In the data rows, the value 128 means zero.
Each pair is two rows. How far apart are they, by a hidden measure? 0 means very close, and 40 very far. Two or three weighted sums of its numbers give each row a place; it is the straight-line distance between the places.
[133 125 118 103 114 119 122 120 121 117 128 120 134 144 121 123]
[130 133 117 136 130 112 111 121 126 130 141 153 111  96 113 140] 12
[157 163 111  90 131 141 104 149 122  94  31 116 133 114 105  29]
[136 139 141 126 128 127 123 123 130 119 139 131 124 121 121 137] 34
[ 96 109 101 108  97  89 203 227  98 185  95 140  55 201 125  86]
[110 121 134 108 130 116 123 108 118 112 137 137 144 113 135 135] 20
[133 120 128 131 118 129 122 120 126 125 128 124 128 125 130 135]
[117 137 144 130 115 124 127 100 122 113 147 115 128 113 132 151] 10
[147 100 153 120 126 132 150 153 136 117  99 130 152 145 129 110]
[142 121 130 133 129 116 120 117 128 126 126 123 132 123 137 129] 3
[132 120 124 120 121 116 120 115 125 123 125 121 132 133 142 132]
[137 119 125 180 162 116 159  73 145 111 119  97 135 106 130 154] 21
[141 131 135 132 122 119 146 126 127 129 136 134 126 141 127 142]
[124 125 120 134 107 160 136 131  91  78 150 152 179 152 136 136] 24
[127 124 125 120 122 133 123 122 125 109 130 126 156 145 128 142]
[135 127 132 127 122 114 119 115 124 125 129 119 139 135 137 132] 8
[140  94 140 125 110 120 114 147 144 132 132 125 134 130 146 120]
[134 117 136 125 144 118 132 162 160 143 119 119 115 141 147 101] 3
[120 131 125 115 122 114 121 113 101 103 129 112 145 119 136 133]
[130 103 122 145 116 128 107 122 135 134 138 129 111 105 113 136] 4
[142 123 134 141 131 115 149 132 151 107 135 131 126 137 127 119]
[133 130 132 125 120 123 128 115 137 127 146 125 126 124 131 129] 7
[131 125 149 143 120 108 134 129 117 128 110 120 135 143 130 129]
[120 152 140 110 126 173 146 123 155 134 127 135 121  90 119 133] 13
[125 133 135 117 128 129 109 134 120 126 123 120 124 118 137 130]
[205 108 145  82  94  55 208 138 166 139  83 104 166 215 142 109] 28
[166 117 121 107 114 110 108 150 125 161 127 116 114 142 171 104]
[ 63  92 155 204 121 141  62  99 142 221  74  27 220 116 139 143] 31
[162 140 117 131 111 131 130 115 115 124 142 121 124 120 128 120]
[130 122 125 132 117 119 124 130 112 135 139 125 118 128 133 132] 9
[127 122 134 142 130 104 122 107 116 117 129 107 141 121 136 152]
[115 149 177 135 184 196  94 190 132 164  63 134  95 161 102 127] 3
[137 127 126 131 125 117 139 122 120 116 126 123 121 138 125 127]
[101 158 167 148 138  79 104 126  59 103 120  84 150  94 118 178] 22
[153 114 170 115 113 131 119 156 113 139 122 165 122 153 142 134]
[169 120 106 125 118  90 130 125 128 156 127 105 128 145 194 121] 13
[155 163 151 147 161 131 182 133 120 116 162 127 119 128 116 158]
[128 106  93 130 211 219  95 166 132 165 114 194 113 122  55 125] 29
[147 134 124 120 109 122 134 130 118 112 129 122 126 143 127 123]
[138 128 124 138 130 106 128 123 128 139 114 125 119 134 127 139] 5
[105 131 149 109 125 121 115 143 103 134 128 112 134 112 146 134]
[129 146 126 145 134 123 122 128 125 117 129 109 135 127 134 133] 18
[131 131 130 127 120 129 123 123 114 106 134 137 149 143 134 132]
[ 78 157  80 132 101 164 121 191 119  99 134  86  99 153 114  79] 12
[112 107 130 111 191 216 126 154 137 145 109 168 162 138  99 137]
[131 139 123 123 135 119 111 127 111  98 134 122 140 136 132 134] 14
[100 110 135 128 119 115 116 127 108 145  87 110 139 147 135  95]
[141 141 132 101 129 125 129 104 154 125 141 118 142 137 136 130] 21
[137 132 130 120 122 121 123 119 124 123 123 119 142 127 135 136]
[132 124 132 133 125 116 148 130 135 117 142 133 127 141 120 131] 7
[111 110  81 141  89 150 157 144 139 188  77 147  80 159 128  46]
[145 127 129 130 119 123 123 120 127 126 137 125 129 122 145 135] 14
[119 145 118 131 122 132 117 140 119 111 119 101 137 134 133 119]
[140 121  88 127 126 123  84 145 113 141 158 196  93 144 102 128] 9
[123 122 135 157 114 126 119 115 125 155 127  95 154 107 143 141]
[135 121 126 123 131 121 120 118 128 117 128 119 129 124 134 136] 7
[123 121 133 133 131 117 118 116 134 121 130 129 127 115 127 136]
[128 120 113 122 126 132 125 141 132 141 131 129 121 130 123 129] 3
[132 119 129 142 124 110 121 115 128 145 121 131 133 138 133 129]
[107  96 175 158 122 162 137 133 136 121 164 191 150 159 130 172] 24
[131 133 125 118 126 125 132 110 117 108 126 109 134 133 138 128]
[149 126 161 114 114 129 121 169 133 158 140 189  80 183 148 147] 14
[126 119 134 132 128 119 114 118 128 133 124 112 140 135 137 128]
[ 84 115 177 103 119 125 120 178  56  84  89  97 172 137 122 120] 15
[104 150 144 124 169 162 108 161 116 142 108 155 117 147 111 123]
[120 129 165  97 136 137 120 170 111 152 113 169 115 149 151 154] 11
[110 131 137 110 125 124 133 107 108  96 137 156 150 101 124 136]
[136 129 124 129 127 111 123 119 121 122 128 123 136 128 127 131] 6
[141 131 135 125 139 130 137 135 126 125 132 129 128 131 121 137]
[ 96 157 215 133 198 192  84 201 128 168  57 138  90 163  98 126] 8
[131 127 136 137 126 113 123  90 141 143 124  91 157 130 145 146]
[118 129 164 137 126 171 132 127 157 141 154 147 105 119 131 141] 7
[130 128 135 154 119 114 136 126 140 136 127 135 123 133 132 123]
[124 124 120 118 102 121 132 129 118 135 138 120 107 136 140 122] 8
[ 93 115 139 156 124 122 115 115  88  76 145 152 166 145 113 167]
[137 114 130 109 118 124 126 135 115 108 110 126 146 148 125 110] 17
[139 117 137 178 156 125 135  81 147  98 143 101 129 100 135 162]
[149  99 138  96 104 117 144 176 130 117  84 112 147 185 130  78] 28
[146 123 136 128 120 132 119 139 119 137 137 144 127 145 154 142]
[114 165 118 159 136 155 119 175 132  94 130  94 131 128 113 115] 17
[148 116 116 107 111 125 109 137 116 115 126 127 143 154 158 108]
[157 128  94 109 103 107 111 136 125 140 112 117 118 128 148  90] 15
[ 83 133 144  94 140 134 103 133  98 105 119 121 145 104 130 122]
[ 78 132 205 183 158 180 192 104 221 157 185 173  78  94 104 146] 39
[136 135 134 116 130 123 113 120 121 118 131 130 143 120 130 136]
[134 125 128 165 102 144 104 116 122 160 113  77 182 121 130 123] 5
[133 131 138 125 126 101 117 117 124 118 131 107 141 124 138 143]
[139 125 128 113 121 119 118 117 119 115 127 116 133 129 139 131] 10
[142 135 109 123 138 124 139 143 143 141  92 106 137 145 121 140]
[127 139 125 131 121 116 123 124 124 128 119 111 131 122 130 138] 4
[120 133 112  99 119 162 143 118 110 108 122 125 141 129 123 144]
[ 65   0 145 189 144 154  64 136 219 129 120 111 106  93  55 156] 26
[139 128 130 130 125 127 134 129 128 127 136 123 137 130 136 135]
[112 133 102  84 130 152 152 154 163 114 120 129 112  98 123 108] 11
[132 117 125 150 131 109 122 119 141 143 115 132 121 137 133 125]
[118 118 130 136 116 124 108 112 125 138 117  99 148 123 139 132] 6
[150 146 132 155 123 101 153 131 160 111 124 149 110 129 112 102]
[145 129 116 129 108 123 109 135 106 145 135 145 102 125 117 127] 16
[108 144 103 138 132 109 137 118  73  80 167 145 177 128 133 148]
[113 146 136 106 150 148 162 156 143  95 169 169 122 103 109 134] 17
[113 129 129 128 117 145 144 116 140 121 127 122 133 125 120 139]
[118 132 117 117 121 136 118 114 111  87 136 127 141 115 129 132] 14
[124 140 143 163 139 106 158 114 140 100 159 160 126 122 129 147]
[113  86 141 147 118 133  99 120 147 112 149 118 132 104 111 143] 18
[136 125 128 126 119 120 128 119 122 125 123 116 132 124 132 139]
[133 127 124 131 142 102 133 146 160 103 149 147 121 108 136  97] 3
[123 113 137 146 130 109 114 108 120 117 128 112 135 119 121 151]
[133 125 126 127 124 119 119 110 125 127 128 123 127 127 131 129] 3
[127 116 115 121 101 115 131 128 119 130 136 121 115 134 142 122]
[142 153 170 147 160 152 137 164 137 161 102 126 103 146 113 139] 12
[138 116 131 130 132 131 137 133 130 120 126 136 137 134 124 132]
[134 153 140 120 143 144 105 157 134 126  98 108 116 125 113 102] 11
[152  90 200 125 108 153  95 168 129 190 160 225  78 199 166 189]
[120 144 119 137 125 150 128 144 122 101 133 123 139 143 120 132] 26
[135 132 132 132 125 126 118 126 123 138 126 118 125 114 140 131]
[115 104 181 175 125 131 118 110 151 145 160 145 114 102 124 184] 14
[149 141 137 123 128 133 127 125 120 129 141 131 125 131 149 142]
[115 129 122 137 106 176 163 125  90  79 140 162 168 140 119 154] 24
[149 123 118 113 133 133 148 108 149 142 137 129 147 128 135 144]
[138 131 115 101 128 116 132 136 171 120 127 125 122  95 136 110] 14
[146 159 114 126 133 119 129 105 117 104 100  99 133 110 132 108]
[134 132 109 111 129 124 120 126 123 117 155 137 123 121 134 123] 14
[111 101 125 119 121 137 121 118 130 110 138 129 140 118 115 141]
[139 116 134 150 123 122 126 101 131 121 138 113 131 111 139 144] 10
[ 56  85 131 219 118 147  39 120 122 229  75  62 216 113 101 146]
[123 134 129 104 119 128 122 123 116 109 124 128 135 114 132 130] 21
[125 116 114 118 126 127 118 119 115 101 124 131 145 157 129 128]
[182 147 131 138 152 159 177 153 126 121 161 140 127 133 102 137] 15
[120 149 110  93 124 177 130 144 123 104  89 130 120 133 116 118]
[101  98 102 115  86 121 162 160 115 181 146 133  69 160 154  82] 26
[155 135  95 129 132 165 144 134 119 115 134 148 154 131 101 121]
[130 123 127 127 124 119 123 121 117 122 127 119 129 121 141 136] 19
[139 125 123 129 125 118 118 130 133 134 125 141 127 112 116 122]
[135 130 128 152 130 128 144 132 138 118 140 140 123 128 126 126] 14
[137 124 122 124 125 117 123 112 123 108 127 118 133 138 134 125]
[ 90 137 173 127 144 168 142  98 173 150 160 140 122  92 117 143] 27
[108 133 163 133 138 155 146  92 175 158 164 138 116  89 124 146]
[169 146 115 130 109 133 132 121 118 121 139 114 123 124 127 115] 22
[153 131 108 111 110 121 122 129 137 100 147 124 119 119 122 102]
[ 97 154 106  46 114 202 172 118 112  97 113 149 141  84 110 165] 22
[140 125 117 109 129 126 110 121 125 111 123 116 130 143 127 121]
[115 107 149 117 126 143 143 114 197 168 165 134 109  94 154 123] 15
[133 144  71  98 120 153 124 136 112 142 106 148  90 106  65 129]
[147 126 115 146 101 123 128 112 119 132 117 124 128 142 130 103] 22
[156 143 116 127 107 133 138 140 118 143 125 124 101 136 129 109]
[139 126 121 110 132 152 113 134 128 112 139 133 125 115 120 131] 3
[132 131 127 124 123 114 126 110 127 127 120 120 136 130 130 135]
[130 140 148 136 124  97 121 116 104 106 134  99 152 119 144 161] 5
[130 148 149 157 134  91 124 124 102 104 143 111 141 108 132 166]
[151 141 132 136 153 115 129 105 130 119 111 113 129 115 140 126] 18
[130 124 112 139 126 119 106 123 128 147 125 125 121 116 112 127]
[ 58 123 132 203 127 128  73 105 126 208 114  50 230 107 148 146] 24
[128 136 124 110 117 134 134 118 115 122 125 122 130 124 128 136]
[107 120 130 115 116 137 136 120 137 133 134 125 117 135 132 120] 7
[123 127  84 119 146 153 138 122 126 121 167 155 148 112 124 128]
[106 184  73 162 145  46 101 123  42 108 189 147 111  73  83 172] 30
[138 132 128 122 123 117 123 115 119 127 127 120 126 124 136 139]
[138 136 124 122 120 121 119 119 118 118 131 126 130 111 132 130] 3
[127 139 161 138 152 149 103 156 133 154  89 128 107 155 113 120]
[129  96 155  96 117 126 142 154 125 103  99 148 156 150 123  98] 6
[131 127 130 127 118 113 129 112 115 121 126 110 135 124 135 140]
[177 154 111 117 109 136 127 124 122 118 123 114 120 110 123 107] 12
[134 127 145 122 132 125 122 129 124 135 133 131 129 135 143 133]
[126 108 132 162 115 111 133 119 140 160 100 134 127 153 138  98] 7
[132 121 124 118 128 118 119 116 124 111 110 121 131 151 128 114]
[135 126 131 128 125 117 120 120 122 128 133 125 128 133 133 133] 5
[196 160 104 136 127 117 156 133 152 135 119 107 128 145 126 123]
[134 132 133 134 121 107 123 120 128 133 129 124 133 117 134 152] 12
[114  88 125 142 127 148  99 119 152 118 128 125 113  87 104 129]
[141 122 131 117 127 122 112 126 130 114 133 129 131 133 136 128] 11
[135 122 108 138 137 132 123 116 123 146 137 139 135 118 117 136]
[131 129 137 152 114 112 152 128 135 105 148 141 119 134 135 136] 11
[165 155 151 138 139 172 109 161 124 144 100 121 100 147 105 110]
[139 150 135 181 113  70 137  99  96 120 131 106 135 140 123 148] 11
[136 123 131 125 120 119 123 120 114 119 129 118 138 127 140 131]
[113 131 149 179 132  72 137 117 109 110 137 124 131 139 124 144] 11
[147 122 127 114 125 122 120 125 129 121 132 121 131 139 131 123]
[ 88 146 136  85 136 120 139 104 120  96 149 181 162  70 119 158] 19
[150 124 123 114 123 113 128 114 144 123 127 115 136 133 136 129]
[132 118 127 135 141 135 133 116 127 140 132 133 147 121 130 136] 8
[143 134 140 130 143 140 155 130 118 106 155 128 124 140 120 141]
[109 147 131 159 119 131 148 160 137  76 139 138 114 133 106  95] 6
[142 125 134 118 129 120 115 124 130 127 130 123 124 120 132 127]
[137 128  78 140 124 110  95 144 116 148 138 165  76 110  60 104] 17
[170 148 154 109  97 156 111 157 102 142 153 144 109 128 140 120]
[171 117 159  81  96 165 196 178 128 133  74 165 136 175 121 117] 16
[133 116 167 131 119 146 122 149 133 127 153 182 100 152 129 166]
[131 152  68 117 138 113 130 128 109 119 183 165 125 111 134 118] 14
[123 117 131 129 113 132 140 144 119 125 133 145 122 142 137 121]
[ 89 127 107 137 136 122 115 116 144 136 158 179 107  57  87 123] 24
[ 82 129 183 162 139 162 158  73 200 168 166 141 112  74 122 161]
[166 147 136 119 113 129 114 133 120 126 125 140 125 138 131 118] 28
[139 124 125 123 122 125 121 119 128 124 126 118 122 125 140 129]
[133 123 128 126 123 106 121 123 135 118 129 125 133 122 141 127] 6
[145 139 136 141 118 112 124 116 127 133 131 124 129 118 139 143]
[141 134 138 130 130 127 111 132 131 131 129 122 133 118 133 134] 3
[116 114 147 126 128 134 118 129 132 135 102 116 154 127 132 123]
[145 136 137 131 134 123 135 126 130 129 130 126 137 125 132 134] 5
[128 141 129 136 126 134 106 142 126 139  79 130 111 152 123  72]
[134 131 113 132 118 123 112 130 115 131 135 139 124 124 113 130] 9
[142 117 146 113 115 125 133 143 122 116 120 131 144 142 122 119]
[129 125 119 134 109 114 144 133 125 148 136 130 104 131 134 116] 3
[132 127 122 103 124 112 116 125 143 110 132 125 126 120 141 113]
[132 128 119 122 122 123 122 116 120 116 123 118 138 137 137 136] 9
[135 177 111  74 129 144  84 156 118  92  45 108 128  90 114  27]
[109 154  99  92 117 180 134 146 130 101  98 109 127 138 110 118] 36
[132 147 116 126 124 127 117 135 124 112 114 112 125 129 125 121]
[132 135 127 134 132 130 132 113 140 134 147 130 125 106 129 141] 3
[ 59 135 158  62 126 137  90 147  55 103 112 112 145  87 139 126]
[ 70 159 115 126 133 154 117 144 115  74 134 123 157 105 120 131] 34
[152 137 131 108 124 107 128 119 135 127 127 117 140 133 139 140]
[130 123 137 108 121 125 109 132 108 131 144 154 114 142 146 142] 13
[136 132 126 133 118 119 123 119 119 125 127 120 130 126 137 136]
[ 86 116 104 124 102 146 152 149  86 101 163 173 135 173 133 119] 16
[141 137 132 132 137 116 137 112 117 119 115 106 130 127 141 136]
[137 121 106 132 129 122 108 130 125 145 114 135  93 116 101 122] 12
[139 132 129 128 118 120 120 119 134 119 134 125 130 126 133 142]
[ 78 126 130  89 132 128 132  91 101  77 145 169 170  82 130 147] 10
[138 123 122 125 120 120 124 115 123 128 134 120 121 124 139 136]
[110 116 150 161 130 129 137  89 154 149 131 134 123 120 136 127] 9
[111 169  76  95 132 180 143 159 126 101 109 120 122 101 108 104]
[148 126 117 116 116 109 128 121 134 123 134 122 127 129 140 113] 18
[100 153 154 155 128  85 126 103  83 111 123  86 168  96 132 198]
[156 115 108 113 119 106 121 132 129 148 126 117 125 154 163 120] 25
[153 113 115 133 110  99 124 124 123 153 130 109 124 132 166 126]
[146 124 164 106 125 188 132 173 146 170 136 236  89 186 139 163] 26
[138 148 164 129 144 150 185 184 102 126 148 131 114 135 110 134]
[ 99 140 148 105 142 129 142  84 151 115 168 165 144  88 127 156] 8
[ 80  85 126 217 128  91 129  97 135 162  88 149 144 190 122  96]
[137 134 134 118 120 118 116 123 128 124 134 122 128 124 137 128] 16
[165 116 115 100 118  99 124 122 139 139 123 113 135 149 163 118]
[144 144 110 129 136 123 125 130 126 127 153 142 125 116 132 121] 11
[112 103 109 137 120 136 129 116 118 131 119 155 142 159 130 120]
[125 146 101 126  88 137 143 158 113 131 150 117 105 147 133 107] 18
[131 133 126 135 119 114 127 114 127 136 130 115 134 119 134 131]
[122 119 132 141 120 132 130 107 146 147 127 128 124 128 139 118] 7
[146 134 136 127 137 135 151 134 113 115 144 120 132 144 122 133]
[155 119 156 102 120 141 115 148 126 135 135 157 124 149 144 136] 10
[139 141 127 139 129 120 145  99 116 112 136 112 134 138 152 147]
[ 36 166 161  92 175  84 154  92  50  33 221 208 200  48 120 202] 29
[ 72  94  66 173 103 128 139 133 146 188  93 166  82 182 131  37]
[141 146 128 145 139 118 145 136 151 158  99 122 114 119 123 137] 22
[108 112 133 151 120 125 118 130 127 128 120 139 143 131 150 109]
[132 133 122 114 117 118 119 116 116 112 127 114 133 138 134 128] 11
[158 127 112 147 134 158 140 118 121 127 149 137 149 103 120 126]
[122 117 163 153 139 158 144 160 143 148 148 186 111 162 132 145] 22
[122 141 119 101 128 154 152 119 124 117 104 119 139 115 124 148]
[124 122 127 155 144 106 122 122 135 151  93 119 122 167 122 128] 12
[136 126 127 110 129 120 117 117 126 114 129 119 130 134 134 125]
[131 127 123 116 123 120 119 120 122 116 135 125 133 131 134 125] 1
[134 123 124 135 122 117 125 112 125 121 131 126 128 125 128 137]
[156 106 126 115 119  94 136  93 166 126 136 105 145 149 142 145] 15
[139 134 133 124 127 123 118 125 127 126 127 124 123 119 139 125]
[134 135 128 122 122 118 125 115 119 124 125 122 137 131 135 135] 6
[102 109  90 116  76 115 166 164 116 179 153 139  50 160 156  90]
[136 131 127 107 123 122 114 119 120 110 134 120 127 135 123 131] 10
[164 125  98 108 115 112  94 152 137 165 116 135  96 110 136  89]
[154 143 154 131 144 165 138 164 123 145 129 134 111 157 102 134] 29
[158 161 143 172 170  88 188  66 112  97 113  86 165 123 176 163]
[114 147 104 128 120 144 111 154 116  93 120 101 128 129 115 110] 25
[135 118 110 136 123 117 112 119 129 142 123 134 116 131 114 113]
[126 142 171 158 177 165 105 167 148 154  76 132 100 154 119 113] 9
[101 135 162 160 155 148 126 132 141 165  96 102 135 134 111 150]
[136 140 153 127 139 120 124 119 121 128 137 143 126 120 155 158] 20
[142  92 145 110 117 130 147 172 137 121  78 131 142 163 118  94]
[129 125 126 134 122 130 122 141 122 156 141 144 110 139 135 130] 9
[135 135 127 112 128 126 114 126 123 116 107 115 128 122 133 104]
[130 120 123 128 125 112 125 117 131 124 123 117 134 119 140 126] 4
[138 132 136 125 130 127 137 124 114 111 128 127 128 141 126 134]
[113 125  95  79 159 221 164 119 131 123 118 155 164 114 103 147] 21
[111  97 135 130 105 154 129 133 111  78 133 139 158 152 120 130]
[127 114 147 118 124 134 139 149 127 138  86 128 134 157 124 105] 18
[136 142 119  90 118 179 166 133 127 121 118 135 113 129 118 144]
[152 140 126  97 126  95 137 101 145 117 134 126 150 129 138 147] 18
[136 115 114 124 139 152 134 114 123 120 140 142 151 115 127 139]
[ 76 132 164 102 128 145 101 148  85 134 107  97 134  90 138 125] 29
[138 137 121 115 125 126 137 130 132 131 107 115 125 119 122 135]
[106 140 150 100 127 143  99 155  87 128 115 109 133  98 131 117] 15
[141 131 120 110 126 142 130 138 131 151 109 125 114 135 145 133]
[131 137 123 131 114 132 123 124 109 101 125 140 149 136 125 127] 9
[142 131 126 128 131 118 128 130 131 137 121 120 122 128 140 135]
[133 120 115 123 156 160 147 130 127 132 148 149 158 129 112 144] 12
[143 119  66 130 135 124  89 137 122 160 125 162  80  99  63 112]
[145 132 145 122 138 131 111 137 136 142 105 113 115 143 128 125] 22
[142 130 133 105 117 122 119 124 116 116 119 117 133 129 134 122]
[110 128 152 154 142 146 111 141 121 160  95  90 152 144 123 138] 10
[157 131 142 129 112 141 143 131 134 126 126 133 128 112 122 113]
[125 137 132 128 126 119 126 111 126 124 149 154 137  96 137 134] 4
[ 87 140 160 207 168 131 161  39 175 165 124  81 162 102 165 151]
[129 142 135 117 121 133 110 140 130 122 120 116 124 138 119 131] 23
[ 79 108 157 186 120 147  63 115 139 199  89  48 209 115 140 138]
[127 141 158 132 160 148 108 147 126 142  88 112 119 156 127 126] 21
[174 121 163 123 120 155 199 193 112 104 119 139 141 174  97  96]
[127 144 112  91 126 162 145 126 125 117 108 123 123 123 119 145] 4
[132 129 111 127 121 124 120 118 116 125 128 133 121 118 119 128]
[141 145 121 164 165 108 153  87 128 121 130 117 144 112 156 151] 18
[137 142 139  74 125  91 139 101 130 114 114  73 168 151 150 132]
[115 104 117 123 125  93 135 156 199 105 159 144 122  91 147  79] 17
[132 132 126 125 124 132 133 113 123 123 122 122 125 120 135 139]
[141 127 131 126 124 123 125 121 119 121 126 124 132 128 140 125] 5
[136 129 114 127 145 163 138 137 129 118 150 143 153 124 114 137]
[157 111 114 111  98 111 119 134 115 142 124 117 127 137 171 113] 24
[123 139 103 112 119 149 118 138 108 139 111 140  96  95  94 135]
[137 126 129 122 117 122 119 119 123 128 125 126 126 129 140 130] 17
[ 68 132 137  94 130 113 142  81 103  86 161 173 174  69 139 158]
[145 123 128 128 125 123 117 120 127 122 132 123 132 125 131 125] 12
[120  95 140 157 119 130 102 117 160 133 127 115 133 101 125 143]
[147 153 126 139 151 102 151  79 119 106 125  95 139 119 152 151] 16
[126 132 133 128 115 126 122 120 106 107 129 130 141 137 136 142]
[108  89 136 140 119 130 108 103 141 111 149 140 130  99 116 142] 8
[166 135 147 125 116 126 123 128 133 142 147 151 108 148 148 150]
[ 78 141 181 124 139 177 152 112 151 143 159 133 116  76 121 152] 23
[130 101 107 119 160 190 137 122 125 118 151 156 172 118 116 141]
[170 122  73 108 156  93 157 179 155 173  55 112 103 188 127 127] 25
[100 156 185 125 160 168  98 173  96 156  77 106 114 119 126 134]
[150  98 111 109 122  99 118 140 138 135 134 129 113 144 165  99] 18
[132 128 125 123 125 119 129 116 126 126 123 115 133 130 130 132]
[145 142 128 134 130 120 132 105 115 117 135 105 133 118 146 141] 9
[132 130 136 142 136 115 125 110 130 136 129 115 135 122 135 140]
[170 144 125  99 121  91 141  98 143 132 130 108 147 156 140 142] 15
[141 131 132 123 133 118 117 122 130 123 129 125 135 127 139 129]
[129 117 138 174 122 103 191 138 156 102 152 159  90 149 107 120] 15
[135  74 176  94 103 123 174 191 120 108  70 156 163 162 126  71]
[135 129 127 145 125 109 127 114 131 133 126 127 124 129 133 143] 17
[105 125 164 137 135 150 151 102 173 149 154 138 116 102 128 135]
[ 48  88 203 175 149 214 157  71 249 167 205 154  97  50  84 169] 23
[117 131  82 110 134 106 127 141 157 109 171 148 119  95 144  92]
[113 134 108  91 119 162 157 123 124 133  98 127 121 135 114 134] 15
